In the rows, 128 means zero.
The same turns and mirrors carry the whole set onto itself and the rows of a family onto each other. Which other rows belong to the same family as each row named below? List them in the order they appear above.
These 36 rows form 12 families of 3 rows each.
Mapi: [ 84 127 133 123  88 140 141  97 112 140 161 107  95 124 116 115 130 138
 132 135 155]
Negu: [107 151 134 128 100 148 142 104 126 131 125 141 114 139 114 152 104 123
 141 122 162]
gapob: [121 142 129 146 112 153 138 119 146 119 146 128  95 133 122 146 120 113
 110 112 157]
povo: [100 156 101 124 109 152 129 101 138 137 150 134 106 120 102 139  91 136
 124 133 146]
lili: [112 144 109 116 141  91 136 131 142 167 131 114 124 117 139 121 108 131
 136 119  87]
tad: [106 153 127 107 100 136 123 120 122 132 147 146 116 136  98 147  96 125
 107 132 155]
tegun: [114 138 113 114 106 152 152 112 115 132 132 135 120 145 119 150 123 153
 108 127 159]
peze: [154 114 162 116 120 119 113 124 141 161 113 140  88 108 128 113 150 150
 159 106 130]
Nur: [119 154 132 123  80 161 128 116 128 143 153 142 102 143 105 122 141 134
  97 123 139]
guro: [135 130 110  92 122 108 121 134 115 138 149 120 111 120 136  79  95 134
 142 129 116]
nupig: [ 94 130 115  89 134  99 150 139 141 154 132 112 131 111 145  98 122 116
 125 140 126]
Vug: [122 150 103 102 126  86 129 163 141 161 124 114 118 121 117  96 129 148
 138 143 115]
zuk: [102 154 138 114  88 159 127  99 145 145 135 135 111 149 100 141 114 136
 126 139 147]
zimir: [130 115 157 145 116 123  98 124 136 138 112 126 101 113 154 125 161 159
 142 126 122]
vamef: [121 144  91 112 129  84 145 131 141 169 162 137 113 115 109 115 132 131
 121 141 123]
lodin: [113 137 105 110 135 109 144 153 135 165 126 115 130  86 131 112 133 124
 144 149 108]
Kige: [ 98 113  98 107 130 108 151 127 115 152 157 124 140 129 138 112 131 131
 138 140 107]
sevid: [106 132 120  99 136  99 136 158 124 174 134 119  98 100 129  96 128 120
 117 146 104]
Lovef: [112 153 128 134  92 132 101  98 144 126 140 153 125 140 120 127 117 143
  99 131 142]
Mot: [135 120 170 113 130 127 121 143 125 154  97 143  81 119 113 103 157 146
 149 128 135]
vaz: [105 137 107 105 130  75 153 147 131 155 127 118 113 101 141 116 123 131
 123 138 117]
Zozog: [ 95 146 118 125 101 153 138 108 142 120 122 140 111 133  96 146 115 130
 109 137 151]
zos: [103 154 109 116 103 158 109  90 117 145 140 140  99 129 123 148 124 125
 116 104 135]
lutef: [ 99 127 100 102 118  97 114 138 131 153 124 132 142 111 138 116 149 127
 116 154 109]
rebud: [151 124 171 135 126 119 112 134 138 141 111 141  90 116 102 122 145 154
 153 122 114]
bokiz: [146 107 173 139 125 144 122 129 113 143 130 138  93 110 111 128 146 142
 153 117 137]
rorit: [135 116 139 122 131 130  92 128 144 138 131 119  76 110 134 110 146 147
 152  94 102]
neba: [126 126 170 120 132 135 107 131 143 149 116 128  91 114  92 112 169 148
 123 107 120]
Kup: [130 105 160 150 120 143 126 139 137 146  92 140  95 138 112 114 150 134
 145 117 127]
vure: [ 91 144 113 131  97 116 133 109 139 132 141 127 113 134 104 148 113 130
 122 108 168]
mugu: [139 110 153 126 151 147 110 115 112 140 127 144 106 122 131  97 153 151
 146 113 116]
vif: [135 118 139 124  93 155 111 121 126 164 116 133  90 106 106 102 149 108
 151 116 104]
vobas: [126 112 171 146 130 134 117 120 138 152 115 140  67 110 120 114 140 159
 141 119 133]
kipi: [100 162 121 104 129 108 132 134 111 168 158 106 124 114 140 101 146 134
 121 142 105]
monen: [134 103 146 122 145 132 112 150 134 146 121 125  79 137 112 128 155 143
 153 144 107]
Lef: [ 95 161 108 100 135  87 140 134 148 163 130 118 116 100 122  99 117 125
 140 137 122]

Which other rows belong to the same family as zos? mugu, kipi
Which other rows belong to the same family as vamef? gapob, monen
Which other rows belong to the same family as peze? nupig, zuk
Which other rows belong to the same family as vure? Vug, Kup
Which other rows belong to the same family as tegun? lili, neba
Which other rows belong to the same family as bokiz? povo, sevid
Which other rows belong to the same family as guro? Mapi, vif

The same turns and mirrors carry the whole set onto itself and the rows of a family onto each other. Which other rows belong to the same family as each row named below? List them in the order they appear above.
These 32 rows form 4 families of 8 rows each.
lupaz: [110 108 137 120 114 142 149 155 152 142 128 124 138 129 101 165 106]
tozir: [106 101 136 117 109 138 138 161 152 146 125 122 130 130 103 151 105]
Dil: [145 160 116 146 152 115 121 112 114 130 134 143 129 143 125 123 163]
lateg: [ 99 116 136 113 106 146 134 154 150 145 125 128 130 126 104 146  97]
zolu: [146 156 115 146 152 114 118 115 114 131 134 142 127 143 125 122 163]
litez: [120 107 142 118 109 127 146 130 164 138 112 115 135 113 123 168 104]
rusob: [136 148 118 139 134 130 120 110 115 107 142 162 133 165 157 127 139]
vul: [134 125 113 143 144 133 117  97 101 113 123 129 134 156 147 119 143]
sebub: [138 124 113 145 151 133 124  97 100 111 125 127 138 157 146 127 147]
geson: [138 133 117 142 135 121 114 117 115 110 142 153 127 166 158 119 142]
mobuf: [ 96 118 151 112 132 137 137 138 172 128 144 123 113 105 109 155 119]
gibis: [141 142 118 145 141 130 130 112 116 104 144 157 139 164 153 140 144]
desun: [ 96 117 152 111 132 135 132 139 172 128 143 121 114 103 108 153 119]
Rufom: [136 134 114 144 149 139 128  90 102 109 124 133 144 154 144 131 144]
lumi: [144 156 113 146 152 114 117 114 114 132 133 142 127 143 127 119 163]
toz: [110 122 140 118 137 146 161 136 161 155 131 145 127 107 112 160 109]
ked: [134 164 136 143 135 134 120 107 115  99 140 139 135 155 131 140 161]
ketik: [137 139 137 145 131 118 104 121 115 107 136 127 120 163 137 120 166]
bilur: [110 115 141 113 102 131 137 127 163 138 112 118 131 111 125 157  97]
dorum: [128 160 134 138 125 131 104 109 113 104 136 137 124 156 138 119 155]
ponog: [131 135 112 141 145 138 119  91 102 111 124 134 137 153 146 120 140]
pifu: [115 104 142 116 104 126 138 131 163 141 112 113 130 114 126 158 101]
daf: [101 126 138 111 128 144 145 137 159 158 127 145 117 105 117 140 100]
lumu: [104 122 137 115 111 149 146 150 151 141 127 132 139 124 100 161 100]
luze: [118 100 140 121 140 131 158 148 160 158 130 133 120 113 113 156 114]
ruke: [ 98 115 153 112 133 134 136 138 172 128 142 120 114 104 109 157 120]
lop: [ 97 115 151 111 131 134 135 140 172 128 143 121 112 106 111 153 120]
mef: [108 104 139 115 129 132 141 148 160 162 126 135 110 112 118 136 108]
Zat: [115 117 143 116 106 134 144 126 163 138 114 119 136 111 121 166  99]
Nezuz: [144 160 115 146 151 116 119 112 115 131 133 143 128 143 125 120 162]
Sonu: [145 128 119 147 139 119 127 118 115 108 144 151 133 169 156 134 150]
Zunir: [144 142 137 149 139 122 124 118 115 100 139 128 131 163 132 142 170]

Which other rows belong to the same family as lumi? Dil, zolu, mobuf, desun, ruke, lop, Nezuz
Which other rows belong to the same family as dorum? toz, ked, ketik, daf, luze, mef, Zunir

